In the data rows, 50 means zero.
Each pair is two rows. How far apart are they, by a hidden measure? 0 means very close, and 12 very far.
37,49,41,21,42,54,39,17
51,34,50,43,35,60,40,52 -> 4
75,5,47,59,59,56,54,50
49,44,58,55,62,61,64,74 -> 6
63,59,54,53,41,75,27,38
60,59,62,68,52,39,53,25 -> 5
62,52,40,50,49,54,63,44
60,38,75,61,55,63,55,66 -> 10
52,52,49,49,39,42,59,40
53,47,48,56,42,51,77,41 -> 3
42,41,54,56,28,32,36,56
76,49,57,51,67,56,39,52 -> 5
44,63,57,47,62,34,49,46
38,59,58,58,57,69,60,75 -> 1
67,36,58,56,58,45,29,61
39,44,53,54,45,46,73,40 -> 12
35,45,66,60,55,60,54,67
46,60,57,63,38,44,49,36 -> 4
57,58,48,45,44,41,55,49
60,42,32,45,31,30,71,54 -> 4
43,56,46,52,45,49,48,37
45,52,63,50,53,81,86,78 -> 6
60,26,36,58,67,68,50,41
60,48,62,41,27,68,27,61 -> 3
55,68,48,46,16,41,45,47
77,60,53,51,47,62,50,37 -> 2
45,41,29,45,58,59,60,46
60,73,86,52,41,71,39,59 -> 9
49,57,49,57,23,48,45,35
64,68,60,70,34,57,28,46 -> 6
79,69,51,61,44,64,27,44
25,63,44,63,55,38,74,45 -> 12
66,40,36,32,59,66,36,53
22,45,50,53,48,39,25,38 -> 9
39,53,26,39,24,38,52,21
23,62,38,36,59,28,47,59 -> 2
59,44,67,64,53,60,48,70
69,63,42,52,40,57,33,41 -> 8
74,59,34,38,58,64,32,39
53,27,14,36,50,43,41,42 -> 3
46,51,63,61,75,45,32,59
45,30,75,72,45,50,51,69 -> 5
33,44,69,70,38,46,54,36
39,44,38,51,68,45,61,83 -> 11
52,49,58,45,32,22,42,52
62,43,58,45,59,58,30,46 -> 4
66,66,55,69,36,63,21,43
49,58,69,48,54,54,57,41 -> 12
31,72,47,50,31,55,27,37
54,48,25,26,59,33,62,40 -> 7
69,47,40,22,49,33,40,55
58,54,39,53,54,33,59,43 -> 4
35,56,29,49,63,32,56,54
29,58,55,48,50,42,58,41 -> 8
53,49,34,53,44,49,48,46
43,49,38,48,70,45,56,49 -> 3
65,73,35,28,16,35,84,37
18,36,44,17,38,45,40,37 -> 12
43,48,61,64,54,62,55,73
62,40,60,73,66,63,49,64 -> 4
46,37,80,69,60,42,35,67
61,66,70,78,75,68,63,48 -> 8
64,71,75,22,28,18,13,40
66,49,53,59,55,50,51,68 -> 5
36,57,31,39,57,28,74,67
44,60,54,61,36,48,53,38 -> 8
49,60,59,69,78,76,71,75
56,27,63,61,67,40,44,54 -> 8
48,57,37,2,47,38,24,45
62,84,60,57,29,48,32,32 -> 1
46,33,31,41,42,26,90,42
64,34,66,66,40,58,55,50 -> 12
69,90,55,60,27,68,26,34
45,48,56,45,58,46,33,34 -> 9
79,55,68,72,49,55,43,50
46,46,18,33,39,50,49,36 -> 9
68,44,47,44,28,35,21,40
60,66,59,49,42,55,38,41 -> 5
41,42,47,45,43,44,54,43
59,40,60,64,61,77,74,63 -> 0
48,17,36,57,50,47,58,56
47,44,36,69,33,40,51,50 -> 4
86,75,48,22,36,38,19,43
34,50,54,61,47,55,42,78 -> 11
32,52,47,53,60,37,57,40
56,32,34,41,43,44,77,44 -> 4
67,58,63,61,40,63,43,36
69,73,56,64,58,66,45,54 -> 5
38,40,38,47,50,20,27,66
48,47,72,62,44,41,40,67 -> 6
68,55,59,46,59,68,32,44
48,32,58,61,41,36,29,61 -> 3
40,40,48,57,59,31,55,64
63,57,48,41,39,58,36,30 -> 4
59,51,35,46,41,36,55,71
56,54,44,44,41,63,48,38 -> 5
75,47,46,39,28,41,49,25
49,43,70,61,70,74,52,85 -> 7
56,55,39,62,68,64,51,53
30,40,44,55,35,40,48,25 -> 8
56,46,72,72,68,63,44,78
63,47,65,65,67,75,62,64 -> 4
33,57,20,28,63,44,54,43
54,39,73,48,57,64,43,72 -> 12
57,27,66,37,47,61,34,63
61,45,59,65,55,40,38,66 -> 6
45,58,65,57,64,66,64,64
39,50,36,56,38,32,78,51 -> 7
58,78,38,36,64,41,43,47
55,63,26,33,31,61,44,44 -> 1
47,43,54,49,56,46,51,24
51,42,61,47,55,79,52,74 -> 2
60,63,49,56,29,59,43,33
57,63,43,34,47,56,24,36 -> 3
58,29,30,37,56,45,51,45
68,51,48,74,53,62,33,58 -> 6
44,56,42,60,45,27,71,51
66,38,50,40,43,70,59,62 -> 5
49,49,36,53,60,58,45,33
36,56,38,46,59,28,55,49 -> 3
52,32,52,43,54,58,34,57
45,60,54,53,57,43,31,61 -> 3
53,26,43,54,66,65,52,45
41,68,27,22,43,34,50,34 -> 9
50,60,39,41,41,57,37,37
56,35,57,57,63,76,59,68 -> 5
8,47,57,59,70,62,54,35
54,32,24,39,42,51,47,40 -> 12
26,64,6,16,44,58,43,30
44,16,34,64,55,32,73,46 -> 9
41,63,43,26,33,42,43,30
46,55,52,66,62,78,62,69 -> 1
50,60,54,42,39,39,52,37
55,58,53,62,48,36,67,55 -> 2
36,56,40,29,45,46,56,46
50,53,65,57,52,78,68,71 -> 4
65,48,68,71,53,54,47,69
88,43,63,53,61,70,50,52 -> 2
42,44,56,48,38,77,76,78
45,32,71,70,49,60,64,73 -> 7
38,22,59,44,43,37,36,68
45,57,48,69,48,34,65,51 -> 9
85,38,66,33,31,50,36,38
54,68,41,30,62,51,25,45 -> 6
55,44,29,39,45,42,62,41
51,53,36,45,37,54,46,45 -> 3
54,63,37,43,36,66,43,38
43,87,49,57,41,42,27,38 -> 2
57,81,48,61,17,57,32,40
51,61,26,35,18,32,52,45 -> 6
62,52,51,40,43,66,41,56
40,40,62,55,46,45,62,36 -> 9
63,57,48,44,45,59,33,39
55,47,54,60,72,70,61,75 -> 4
34,64,53,28,68,55,64,50
47,49,68,59,54,69,66,78 -> 4
71,49,53,43,63,67,37,44
69,46,37,63,47,65,54,44 -> 5
37,56,55,59,52,68,45,82
31,58,42,54,52,45,61,45 -> 5
59,50,70,49,41,47,59,47
60,52,45,72,61,61,53,56 -> 7
27,55,48,51,44,32,62,38
62,47,45,52,32,57,45,48 -> 9
53,75,85,64,34,58,34,50
49,47,67,78,55,64,68,80 -> 5
78,60,56,25,46,46,12,49
45,43,64,74,53,55,49,67 -> 10
57,61,65,59,65,52,48,62
31,55,40,52,52,21,63,54 -> 7
40,56,71,49,49,56,43,72
19,54,39,57,61,33,73,42 -> 9
57,34,20,37,54,46,53,39
52,45,57,57,55,63,43,67 -> 7
53,59,57,64,44,52,41,42
44,66,45,24,44,82,37,61 -> 4
54,47,45,32,36,52,34,62
50,59,68,72,55,54,46,64 -> 4
24,47,35,61,38,51,60,41
74,29,42,40,33,41,32,51 -> 11
58,39,58,56,44,63,56,68
45,66,54,61,45,47,70,29 -> 6
53,46,69,39,74,37,19,63
75,31,41,46,62,69,61,64 -> 10
72,79,49,59,25,52,29,43
79,43,51,35,44,70,70,38 -> 9
52,45,39,39,58,62,54,45
39,28,23,47,50,32,74,26 -> 5
51,55,74,74,57,74,76,60
66,52,55,50,45,65,32,40 -> 9
44,80,39,47,27,52,21,34
52,60,68,62,64,64,61,76 -> 7
42,57,32,51,46,31,41,30
70,55,58,27,65,68,52,58 -> 2
65,81,62,67,27,56,22,29
43,44,55,40,37,44,43,45 -> 8
27,45,38,53,49,47,52,39
55,86,50,0,53,39,20,38 -> 7
61,35,51,47,50,38,66,48
55,55,74,76,42,61,35,43 -> 8
54,64,59,48,49,59,35,33
56,53,59,70,67,67,69,60 -> 4
44,54,51,56,63,32,68,45
45,59,58,50,59,28,39,47 -> 6
77,65,70,69,32,68,79,42
61,51,64,60,71,44,61,56 -> 4
39,37,59,60,78,71,51,77
49,59,57,50,55,58,51,60 -> 4
55,37,66,44,46,29,26,57
47,35,59,61,50,48,32,65 -> 1
47,18,46,41,51,53,81,43
41,75,49,38,82,71,54,41 -> 6
59,43,45,46,37,65,36,43
43,62,53,39,56,35,59,59 -> 6
37,49,33,46,74,23,42,77
47,55,70,62,55,74,62,82 -> 7
24,58,44,35,70,33,72,42
52,43,69,58,49,66,53,79 -> 10
47,57,41,59,39,43,67,54
44,33,59,54,32,57,49,77 -> 8
70,79,79,49,24,50,9,47
55,38,65,16,52,67,37,35 -> 9
53,15,50,64,57,54,45,47
47,39,34,43,58,50,60,37 -> 8
32,57,45,50,60,47,56,35
67,60,53,62,59,61,68,66 -> 6
40,52,48,56,39,25,69,50
54,32,60,61,46,55,50,67 -> 8
56,41,45,66,54,59,34,49
35,50,49,73,37,58,47,37 -> 6
58,38,63,58,62,53,37,65
53,33,41,56,57,48,46,43 -> 4
58,43,57,56,40,38,49,68
50,40,63,64,66,71,54,77 -> 3
42,43,42,51,49,50,48,41
61,35,53,47,44,45,32,67 -> 6
66,57,55,65,68,76,61,72
54,39,29,17,45,42,54,47 -> 3
46,37,31,25,69,48,57,43
43,39,49,50,46,41,28,54 -> 8
70,15,32,44,47,58,49,61
49,43,59,64,60,51,50,67 -> 5
56,55,54,42,47,54,44,37
46,72,42,29,39,45,33,41 -> 4
58,66,45,49,26,58,20,41
26,43,60,45,46,45,56,43 -> 12
54,34,73,72,47,75,52,75
52,53,73,63,45,35,59,31 -> 4
51,72,40,38,32,60,46,41
17,54,44,45,59,35,58,47 -> 8
61,29,41,42,53,54,62,49
46,58,43,56,54,35,67,44 -> 3
58,29,32,48,42,56,72,43
28,90,44,38,31,54,32,15 -> 1
39,50,43,54,45,53,43,29
27,56,44,40,78,39,62,45 -> 5
74,20,31,49,59,71,44,42
30,52,50,37,58,44,57,31 -> 11
44,59,48,40,79,32,57,59
50,33,26,16,66,41,37,30 -> 3
55,61,58,38,46,63,49,28
43,46,61,45,35,69,63,86 -> 2
22,55,25,37,15,35,44,14
33,56,68,43,63,51,52,47 -> 8
63,53,61,51,31,50,56,44
65,47,65,72,30,46,58,38 -> 2
46,86,47,45,22,48,40,32
49,71,46,47,45,45,47,35 -> 1
50,76,70,65,42,50,37,46
64,38,36,18,39,41,67,53 -> 8
18,54,29,53,53,23,72,51
22,45,33,56,61,32,68,48 -> 3
54,81,56,44,25,55,40,13
66,29,39,49,65,64,52,59 -> 3
42,49,63,60,49,62,49,63
63,41,40,36,43,59,45,45 -> 6
34,44,57,49,34,44,71,57
47,51,49,52,48,50,54,34 -> 5
44,49,34,51,55,29,60,67
36,56,32,11,55,28,51,29 -> 4
35,60,56,54,92,57,29,40
59,29,47,73,63,64,45,60 -> 3
55,83,53,46,24,33,43,45
52,52,65,45,59,26,39,52 -> 8
57,46,29,33,57,74,37,53
43,44,56,64,53,71,62,62 -> 8
27,49,50,57,39,54,40,38
56,58,34,46,42,33,51,39 -> 9
34,37,33,20,65,32,32,28
34,41,68,58,60,70,58,68 -> 6
64,36,50,73,48,55,45,43
55,49,40,50,46,22,38,73 -> 5
23,52,17,66,69,39,72,68
32,60,43,74,36,38,65,48 -> 5
37,71,60,38,52,27,65,45
54,47,73,76,70,43,41,58 -> 11
68,51,46,52,45,75,62,57
50,76,31,31,39,43,51,25 -> 4
40,59,57,48,51,36,73,55
67,46,79,46,44,39,26,61 -> 12
61,50,72,65,59,66,50,74
67,12,36,47,39,46,64,31 -> 4
55,59,46,62,39,45,76,61
21,57,38,57,44,31,68,49 -> 4
47,46,56,34,57,32,77,43
52,83,46,48,37,48,42,34 -> 9
70,60,60,54,33,62,45,39
58,28,31,37,52,52,51,43 -> 2
35,3,33,47,66,41,73,44
47,41,72,54,66,75,60,83 -> 4
61,42,30,52,43,63,52,42
51,51,39,64,52,48,60,46 -> 2
33,47,61,31,38,50,54,57
83,48,61,44,73,88,57,68 -> 9
39,28,57,66,47,59,45,75
41,43,51,53,67,35,47,30 -> 2
51,64,51,50,42,45,35,35
53,38,55,57,49,70,42,72 -> 3
40,31,65,55,38,55,35,80
49,69,38,40,25,57,42,36 -> 11
62,53,19,35,37,33,57,50
60,47,50,66,36,53,47,40 -> 10
48,56,70,68,75,64,52,61
53,62,42,52,51,24,86,53 -> 12
52,51,47,51,58,75,76,69
69,55,56,48,43,36,42,46 -> 8
51,50,60,62,65,46,43,66
42,45,40,53,54,49,56,43 -> 5
54,60,54,68,62,60,69,60
52,51,36,53,35,54,53,31 -> 1
28,56,48,54,49,54,65,31
50,45,39,35,46,37,65,47 -> 5
47,75,18,14,21,30,35,23
68,36,54,64,54,57,48,61 -> 11
44,70,29,27,45,33,63,47
49,50,61,53,62,75,63,70 -> 10
65,36,26,35,59,55,49,46
58,34,46,53,55,63,43,39 -> 7
38,52,73,69,53,40,33,62
41,36,28,27,43,48,41,42 -> 8
47,60,52,36,38,41,61,38
71,80,49,34,44,71,30,66 -> 11
44,64,49,45,53,31,58,44
27,39,46,49,54,47,36,45 -> 7
64,56,40,46,57,51,44,44
54,41,21,28,41,39,62,33 -> 6
53,81,63,54,34,32,31,18
29,48,44,48,53,37,67,38 -> 8
69,78,65,41,32,82,41,52
60,26,54,46,37,39,37,39 -> 6
35,59,55,61,47,51,59,43
46,49,36,67,29,22,66,60 -> 7
65,41,78,50,35,66,23,45
52,75,28,38,52,54,32,44 -> 12
59,62,68,41,19,56,17,54
25,51,53,55,46,40,60,36 -> 12
56,45,6,36,26,12,44,41
63,51,60,78,60,61,40,43 -> 12
58,37,50,69,68,66,52,55
47,48,45,64,69,65,51,67 -> 2
67,99,56,39,31,48,37,21
49,40,61,59,75,62,63,67 -> 9
54,58,41,30,64,29,38,53
33,49,50,55,43,35,66,38 -> 9
33,57,39,50,57,23,59,63
51,44,66,64,30,51,61,69 -> 6
46,83,35,56,21,26,52,21
51,25,33,56,44,53,62,31 -> 7
53,35,72,56,53,47,38,61
38,47,59,56,46,49,49,41 -> 5
71,57,56,67,67,59,55,71
44,47,62,58,51,63,59,64 -> 8
67,54,55,56,57,62,46,49
55,57,53,67,89,57,41,68 -> 2
37,40,30,55,65,40,66,54
50,59,68,51,58,71,52,66 -> 6
56,61,36,42,46,65,50,43
60,62,75,74,55,63,54,63 -> 7
63,78,65,54,42,61,35,42
19,44,54,49,55,52,39,60 -> 7
41,51,61,51,72,52,52,58
53,49,70,53,26,44,65,44 -> 3
55,4,58,38,56,55,50,67
40,35,35,40,54,39,73,48 -> 11
45,15,22,46,63,51,73,45
38,25,51,33,35,43,47,43 -> 7
60,95,74,36,11,59,50,38
42,53,46,54,35,47,70,36 -> 3
62,34,58,60,54,42,25,54
81,43,51,43,36,42,38,43 -> 5
62,60,43,48,47,53,38,37
25,40,45,43,41,45,54,67 -> 8
56,61,30,27,59,67,26,35
19,40,38,55,37,46,41,51 -> 8
47,48,78,62,39,51,40,66
51,46,66,46,56,74,62,62 -> 5
51,67,54,27,45,32,36,32
43,45,76,60,66,67,41,66 -> 8
55,43,47,52,45,27,52,39
56,64,46,29,33,32,54,43 -> 4
51,41,72,55,42,60,35,57
59,66,52,70,36,50,43,47 -> 9
63,61,61,26,42,34,21,40
54,46,54,47,46,44,33,48 -> 2
54,70,63,58,55,47,24,54
52,44,67,48,54,62,53,77 -> 6
13,52,43,54,63,30,59,49
57,25,32,45,69,74,58,46 -> 6
68,60,46,40,34,48,41,47
39,61,53,55,44,39,62,53 -> 7
42,65,61,56,66,23,55,49
49,52,63,48,54,77,61,78 -> 0
49,60,50,45,48,49,54,46
47,56,53,52,39,17,38,54 -> 4
46,64,63,44,58,43,51,44
53,59,45,65,48,44,66,50 -> 6
55,37,49,47,49,66,48,41
58,57,58,59,65,37,29,63 -> 6
47,45,60,56,52,86,59,73
48,62,62,59,65,57,58,68 -> 2
50,50,48,60,37,27,70,50
33,56,27,54,63,46,53,46 -> 3
48,59,61,51,45,45,56,41
58,49,59,58,77,59,53,61 -> 4
20,57,39,54,72,39,56,36
54,35,50,48,57,60,42,42 -> 7
37,45,62,51,42,48,43,60
58,40,69,48,34,47,53,63 -> 1
47,45,58,54,57,60,42,68
46,34,69,50,50,46,20,59 -> 6
76,50,29,27,41,36,62,39
38,49,52,46,52,51,55,44 -> 11
61,48,65,56,27,63,57,43
46,46,66,60,62,69,56,72 -> 1
47,23,68,62,29,66,51,63
36,49,60,56,79,57,56,46 -> 4
57,58,63,41,46,49,6,40
71,50,40,45,37,61,41,41 -> 9
41,49,52,53,59,36,39,60
51,77,31,30,30,35,42,34 -> 9
33,59,53,36,57,29,59,42
38,47,30,57,45,46,43,42 -> 7
18,58,28,58,65,43,50,36
52,59,66,60,64,66,58,54 -> 5
45,55,48,43,84,45,56,53
59,48,50,57,39,45,37,45 -> 5
47,52,60,57,57,36,76,44
55,36,19,57,39,38,50,34 -> 10
61,84,45,41,25,30,40,29
55,56,38,20,62,32,34,39 -> 3
53,56,55,30,64,19,55,60
57,52,63,60,47,70,65,72 -> 2
45,58,56,36,40,59,47,62
76,86,54,43,56,76,42,41 -> 7
Each row below has a hidden score, from 0 to 15, with 7 about the middle. What is it?
54,57,66,43,55,40,47,58 -> 6
46,34,58,55,72,49,39,69 -> 4
51,55,51,37,48,58,66,51 -> 5
44,53,46,47,57,53,56,61 -> 2
48,47,35,46,50,74,69,42 -> 5
45,53,64,38,65,57,61,66 -> 1
54,23,31,82,53,62,30,34 -> 15
51,56,73,31,58,62,68,58 -> 3
59,73,72,22,33,38,62,52 -> 7
55,73,68,23,47,61,83,49 -> 2
55,73,67,34,46,36,57,56 -> 4
55,36,35,71,46,65,43,30 -> 14
49,73,53,29,39,47,70,51 -> 2
53,40,26,71,44,72,48,29 -> 12
46,25,39,75,62,53,30,49 -> 10
52,67,70,36,49,37,53,59 -> 4
54,47,70,34,53,54,56,55 -> 8
38,57,48,43,45,40,55,58 -> 3
47,39,68,45,66,50,44,69 -> 5
46,63,58,37,54,44,59,64 -> 1
59,52,50,49,40,59,60,33 -> 11
41,16,48,63,75,61,36,68 -> 6
53,39,53,59,51,30,26,55 -> 11
53,55,63,40,55,49,58,57 -> 5
53,37,41,60,42,33,29,48 -> 13
45,49,60,45,66,52,55,66 -> 1
45,59,67,38,62,48,56,69 -> 0
47,29,47,66,64,55,38,52 -> 9
42,37,28,62,52,52,39,49 -> 7
45,34,48,62,65,65,48,51 -> 7
52,20,51,67,60,53,31,47 -> 14
52,34,43,74,48,47,32,38 -> 14
45,35,33,84,57,57,29,39 -> 10
43,33,58,63,57,54,41,48 -> 10
58,65,71,23,39,48,66,50 -> 7
57,54,42,47,31,34,46,42 -> 12
44,37,67,48,65,65,55,57 -> 5
53,72,66,36,44,31,53,58 -> 4
51,51,56,51,53,67,65,40 -> 7
58,71,68,32,44,41,62,51 -> 5
43,49,73,43,75,54,51,75 -> 0
53,60,30,58,36,30,35,44 -> 9
53,49,34,62,52,40,34,54 -> 7
51,46,45,48,40,39,45,47 -> 10
49,55,51,53,47,29,32,62 -> 6
53,46,57,50,53,45,46,52 -> 8
61,67,67,25,30,40,63,40 -> 10
51,79,56,29,37,38,69,54 -> 2
55,46,53,56,45,25,28,53 -> 11
44,31,60,60,60,53,40,53 -> 9
47,27,55,62,67,54,37,57 -> 9
44,64,72,32,65,56,67,70 -> 0
61,29,30,82,48,55,27,32 -> 15
55,44,63,40,51,57,57,48 -> 9
51,32,50,61,62,37,25,68 -> 8
50,52,33,60,43,35,37,48 -> 8
47,79,62,37,31,15,45,53 -> 5
55,45,40,58,40,35,33,44 -> 12
46,39,67,42,68,53,47,73 -> 3
63,52,33,62,35,60,54,26 -> 13
51,39,33,69,47,46,33,42 -> 11
46,40,45,58,66,73,57,51 -> 4
56,46,60,51,53,48,48,49 -> 9
45,31,49,53,68,65,51,62 -> 5
46,46,66,52,63,34,31,68 -> 5
45,49,56,36,58,65,69,57 -> 2
44,54,55,46,64,53,52,69 -> 0
46,65,71,33,62,52,64,68 -> 0
52,29,17,85,41,54,24,28 -> 15
47,26,51,66,65,50,32,55 -> 10
56,51,22,58,23,40,43,28 -> 14
51,57,41,50,47,61,62,41 -> 6
44,41,45,61,62,75,60,44 -> 5
47,49,42,60,51,31,28,61 -> 6
60,41,38,67,32,43,34,25 -> 15
49,52,22,58,37,61,53,32 -> 9
43,31,50,54,69,60,47,62 -> 5
44,30,55,66,57,49,35,48 -> 11
54,48,66,45,61,54,53,55 -> 6
54,59,62,36,51,53,66,53 -> 5
42,59,72,32,75,63,70,75 -> 0
61,68,36,50,23,64,68,17 -> 12
51,81,72,27,42,34,60,58 -> 2
57,32,39,71,43,50,32,32 -> 15
49,75,28,40,23,38,56,38 -> 6
44,46,55,59,49,54,50,41 -> 9
57,43,53,61,46,42,38,42 -> 13
44,44,52,64,51,55,47,41 -> 9
44,43,45,69,53,59,45,38 -> 9
59,41,47,69,37,29,25,36 -> 15
59,76,61,31,29,30,58,45 -> 8
47,21,22,84,59,75,33,37 -> 12
53,55,65,38,46,36,45,61 -> 7
53,54,73,29,53,53,59,61 -> 5
46,67,67,34,57,45,61,66 -> 0
43,48,34,55,59,57,49,54 -> 3
51,59,40,47,43,54,61,43 -> 6
56,63,55,45,36,23,40,49 -> 9
60,64,41,49,21,23,40,34 -> 14
49,36,33,70,51,49,33,45 -> 10
54,35,52,66,55,47,36,45 -> 12
48,54,37,60,47,60,56,37 -> 7
52,56,71,37,65,58,62,61 -> 2
45,24,64,59,67,55,36,61 -> 9
44,47,55,39,63,66,65,59 -> 2
54,69,40,42,29,43,62,37 -> 8
53,58,47,50,39,49,56,37 -> 9
56,54,45,46,35,38,48,43 -> 11
52,42,52,52,63,48,42,67 -> 5
51,33,63,55,70,57,43,58 -> 7
51,64,26,54,24,28,40,35 -> 10
46,74,57,28,51,54,76,60 -> 0
48,93,50,22,10,20,69,41 -> 5
42,47,71,43,80,60,55,76 -> 0
51,42,49,59,47,44,41,44 -> 11
39,39,58,64,62,23,17,71 -> 6
50,43,27,65,47,76,54,31 -> 10
35,49,73,42,80,58,54,80 -> 0
47,33,44,60,53,41,32,54 -> 10
51,51,51,45,67,60,58,65 -> 1
54,51,42,50,28,28,40,41 -> 13
45,36,78,36,80,72,58,77 -> 1
50,33,68,42,67,66,54,58 -> 7
45,35,49,54,64,56,44,59 -> 6
50,46,19,67,35,52,39,31 -> 12
31,58,77,30,81,70,73,81 -> 0
44,30,51,51,71,67,54,64 -> 4
54,40,25,72,41,68,45,26 -> 13
48,75,43,36,48,70,82,45 -> 0
52,56,49,41,36,39,54,45 -> 9
63,43,43,65,43,42,34,36 -> 15
56,47,60,53,53,34,35,53 -> 10
60,33,42,71,51,52,31,38 -> 15
42,25,47,59,65,54,38,60 -> 7
52,52,67,44,53,38,40,60 -> 7
62,55,53,55,32,29,38,35 -> 15
30,43,61,49,71,48,47,76 -> 0
36,66,69,33,58,46,63,69 -> 0
39,58,68,43,62,40,49,70 -> 0
50,43,72,41,64,52,46,69 -> 5
53,53,62,41,54,48,55,55 -> 6
48,44,31,73,46,49,36,37 -> 11
52,62,35,67,36,51,47,27 -> 10
50,56,60,46,52,37,41,66 -> 4
43,50,34,46,51,66,65,46 -> 4
50,71,35,55,37,60,63,32 -> 6
44,50,23,59,38,39,34,45 -> 8
44,47,41,54,62,53,49,60 -> 2
49,57,55,45,51,38,47,59 -> 5
55,52,43,57,33,35,43,35 -> 13
53,55,60,41,50,53,60,48 -> 7
51,38,42,55,66,93,71,44 -> 5
47,64,31,49,34,36,45,47 -> 6
42,52,54,55,60,76,66,42 -> 4
53,38,61,53,64,49,41,57 -> 8
53,38,48,62,46,36,32,45 -> 13
50,35,65,53,73,58,46,62 -> 6
58,62,38,57,24,32,43,28 -> 14
40,7,24,80,70,62,23,54 -> 10
49,59,45,45,41,39,52,50 -> 6
45,37,31,71,56,44,28,54 -> 8
44,32,44,78,54,48,29,40 -> 12
49,42,48,50,60,58,51,55 -> 6
54,42,33,67,47,76,54,29 -> 11
53,77,75,24,53,51,73,60 -> 0
56,82,74,21,48,49,76,56 -> 1
58,70,48,38,43,43,58,52 -> 5
46,37,48,54,61,56,44,57 -> 6
46,33,35,68,62,58,38,51 -> 7
51,49,24,62,40,71,56,29 -> 10
48,52,57,50,55,37,38,67 -> 4
50,39,72,40,66,56,47,68 -> 5
58,42,30,73,33,55,38,23 -> 15
59,42,28,68,34,53,41,27 -> 15
53,45,49,57,45,41,42,43 -> 11
51,59,68,31,61,64,74,59 -> 1
56,51,54,48,42,25,33,59 -> 10
54,47,44,52,44,43,44,48 -> 10
57,58,63,35,55,62,68,47 -> 6
55,70,69,34,46,38,57,53 -> 5
54,63,45,47,39,53,62,36 -> 8
49,52,51,43,47,48,54,49 -> 7
54,43,58,46,53,63,59,45 -> 9
41,33,53,47,68,66,56,63 -> 3
47,45,69,43,59,61,56,55 -> 6
50,39,45,57,54,47,39,51 -> 9
48,48,45,60,51,66,59,38 -> 8
48,48,53,48,56,64,62,47 -> 6
42,39,52,65,57,61,47,43 -> 8
50,59,42,46,40,43,54,46 -> 7
61,72,66,32,37,38,61,44 -> 8
42,31,29,84,65,64,31,44 -> 8
60,40,37,69,52,67,48,34 -> 12
48,55,29,66,40,47,43,38 -> 8
40,21,44,70,81,77,44,59 -> 4
50,74,24,40,18,42,60,32 -> 8
54,29,55,63,63,43,28,54 -> 11
54,56,56,51,39,19,28,59 -> 9
56,47,36,67,32,31,31,32 -> 15
56,53,52,55,42,51,54,35 -> 11
50,49,60,46,58,43,47,61 -> 5
46,44,72,37,70,59,54,72 -> 2
37,75,64,25,45,44,72,62 -> 0
49,57,35,55,45,49,49,45 -> 6
47,59,48,40,47,52,62,53 -> 3
31,41,62,52,73,45,40,77 -> 0
35,42,46,52,61,53,50,65 -> 1
56,53,43,47,30,32,43,41 -> 12
45,53,54,45,55,46,51,61 -> 3
57,49,60,50,45,29,33,51 -> 11
47,82,42,23,38,68,92,41 -> 0
51,64,55,27,44,62,79,49 -> 3
53,51,46,49,46,46,49,48 -> 8
53,59,23,63,26,19,26,37 -> 12
55,55,71,29,48,49,58,56 -> 7
45,49,56,38,63,69,68,58 -> 2
46,39,52,46,59,57,54,58 -> 5
51,50,48,43,40,45,53,48 -> 9
35,58,68,39,65,49,58,73 -> 0
47,30,46,58,57,48,38,57 -> 9
59,59,52,48,30,29,43,38 -> 13
51,55,35,65,34,47,45,30 -> 11
48,45,70,44,67,52,46,68 -> 4
61,78,44,37,10,18,49,31 -> 13
43,62,61,33,61,54,68,68 -> 0
52,52,56,46,50,54,59,46 -> 7
49,60,44,62,36,51,51,29 -> 10
44,62,55,36,58,54,67,64 -> 0
44,64,40,45,37,47,60,46 -> 4
